J113: -2.852	3.512	-1.088	-3.474	1.674
J52: 1.682	-0.355	-1.081	0.277	6.578
J581: -0.999	1.228	-0.102	1.127	2.989
J475: 2.019	-0.424	2.660	1.633	8.225
J116: -0.958	1.175	0.346	-1.464	1.187
J712: -0.846	1.675	1.986	0.935	2.576
J734: -2.753	2.970	-1.524	-3.799	-0.969
J331: -0.999	-0.092	-0.102	1.127	2.989
J299: 1.731	-1.036	2.032	0.783	3.121
J784: -0.846	1.675	0.318	-0.958	3.747
J307: -2.065	1.864	-0.971	-2.344	-1.080
succ: 1.682 : -0.355
succ: -2.344 : -1.080

